The rows of R fall into 3 groups, and each row is roughly a mix of its group's hidden directions.
R, 79 rows:
[[-28  26   1 -10 -22  14 -13   6 -28  10]
 [ -3  21 -25 -29 -20   5   0  17 -27  -2]
 [-12  14  -6 -11 -22  38   2   2 -29  -5]
 [ 26 -20  20 -31 -20  -3  -2  -9 -11  16]
 [ -8  13 -33   8 -10  12 -24  26  12 -16]
 [ 18  -8 -29 -31  23  -8 -20  -8  -6   9]
 [-11   9  27  27 -12   3  22  29   8 -10]
 [  5   8 -13  -7 -31   0 -25 -26  19 -19]
 [  2  18   0  -4   7  18  -5  48   4  16]
 [ 11  -8   8  -2  17 -46   9 -15  16  12]
 [ 27 -10 -11 -12  20 -21  25 -24  12   8]
 [ 13 -16  23 -21 -22 -17 -22  -9   5  24]
 [ -5 -18 -23  -7  14  -3 -10 -22 -40  -6]
 [ 24 -13 -20  -9  25 -19  11 -15 -26  -8]
 [  1  24 -25 -37  -6  10   9  -2 -21   9]
 [ 16 -27 -18 -12  -1  18 -22  -8 -29 -13]
 [ 11   0 -22 -33  -2  -9   3 -22 -30  13]
 [ 10  13 -41   0  24  -9  -4   2 -26  -7]
 [ 13   2 -15 -23  34  -5  -5 -26   8  22]
 [-21  19  -6 -10 -27   7 -18  22 -29  -2]
 [-31  -6  12  24 -15  23 -26   0  11  -9]
 [ -2  38 -26  -7  -3  13  -1  30  -3   7]
 [ -9   3 -12  -9 -28  18 -15  19 -33 -16]
 [ 17 -25  14  16  19  12  14 -33  13   0]
 [-18   2   2   7 -26   7 -43  11  15   6]
 [  9  21   2 -13   5  15  -8  38  21  22]
 [ 28 -11 -22  -7   9  -8   8  25  21 -24]
 [  5  15  34 -19  -3  -2   8 -11 -14  34]
 [ 11 -11  14  -8  13 -20  18 -29  27  18]
 [ 17  10 -33 -28  -6  -3  10  26  -4 -14]
 [ 14 -10  13 -13  12 -18  13 -32  25  20]
 [ 13 -12 -23  -6  -3  30  13   8 -19 -30]
 [ -2   3   3  12  27 -24  37  -6  21  -6]
 [ -6 -17  -3   7  41  -9  24  15  -9  18]
 [ 11  -1  12  -5   6 -16  14 -13  45  17]
 [  9  26  -7 -17   3 -20 -22   3 -14  34]
 [ -4  -3  18  30 -16 -10  14  27  20 -20]
 [ 17  -5 -46  -8  -3   0  -9  19  -4 -20]
 [  3  21 -20 -10  -7  20 -28  33   8   3]
 [ -5   4 -45   1  -2   4 -29   8  11 -14]
 [ 10  -3  38  -5 -13 -11  18 -31  11   6]
 [-12  28 -17 -20 -19  18  -3  27 -15  -6]
 [  7   0 -45   8  21 -18  -9   5  -4 -17]
 [-17 -14  -7  26 -14 -10   6 -18 -18 -34]
 [  0 -19   2   2  38 -18  25  -4   8  22]
 [  5  -1  -3 -16  -5   0  18 -39 -29  18]
 [-17   5 -16  13 -19  32 -22  21   5 -16]
 [ -3   8 -12  -6  14  20 -11  38 -30   8]
 [ -3 -18 -32  14  -1 -14 -32   5  12 -20]
 [ 19  24 -13 -20   7  -3  37  19   2   5]
 [ -4 -19  19  13  -1 -33  -4 -29 -12  17]
 [  7  -2 -25 -27 -14  13  -7  -4 -38  -4]
 [  6   9  12  -6  24 -16   1 -25 -32  22]
 [  3  12  -1   7 -14  -6  -2   6  53  -3]
 [  4   6 -42 -16   7   6 -30   5  16   4]
 [ -8  -4  13   1 -20   1  12 -34 -35  13]
 [  9  -5 -14 -26   3 -13   2 -32 -28  19]
 [ -4  30   1  -8   4  28   0   2 -37  14]
 [ 19 -33  -5   0  -4 -38  -2 -13 -15  -2]
 [  1   0  45   5   4  -2  31   8  -7  14]
 [  8 -23   9  18 -30   8  20  -1 -19 -24]
 [  4 -10   9   5  -1 -23  15 -32  36  -1]
 [ 16   5 -12  -4  33 -25  28 -12 -14   1]
 [ -3  10  30 -12  -8  13 -14 -13 -27  29]
 [ -6   0 -14  -3  11  17 -10  25 -44   0]
 [ -8 -16  22  23  -1 -42 -12  -4   6   8]
 [  1   2  -9 -10 -33  32  -8  27   9  -9]
 [-20 -10  29   9 -29  21 -15   3  21   1]
 [  1  14 -32  -4 -18  10  -8  34  19 -10]
 [  8  -9  15 -21 -35  17 -27   3 -10  14]
 [  5  -6   7  19   9  38   3  14  25 -22]
 [-13  -2  -6  20  24   2  16  43  -2   5]
 [-21 -15  15  17 -22  31  -9   3  15 -18]
 [  7 -24   9  -9 -35  10  -1  14  30 -12]
 [  3 -12 -32 -11   1 -11 -20 -38   6  -8]
 [  9 -11 -14 -24   0 -13  -8 -28 -33  15]
 [ -5   7 -23 -26  -8  12 -28  10 -31   0]
 [ 25  13  -2 -30   1   5   9  -1 -35  18]
 [ 18 -16 -25 -26  20  -6 -22 -15 -15   7]]
Here is one row of each group, with its name. Which group are the others in?
[  6 -14  13  23  19 -22  -5  11  37  -5] : <53>
[ 24   2  -5 -18  24 -24  17 -15 -24  13] : <83>
[ 17  -1   3 -20  11 -12   2 -20  38  24] : <78>

[  6   5   5   3  23 -24  42  -3  19   0] : <83>
[ 17 -18 -12  -4  31  31 -20  -5  14  -9] : <53>
[ -5  16 -30   2  -7  17 -26  31   3 -11] : <78>
[ -8 -19  15  22   3 -24  28 -26  11  -9] : <78>
[-11 -18 -29   9  37  -6   7  15 -16   6] : <78>
[ -8 -15 -44   1  13  -7 -17 -17 -12 -12] : <78>
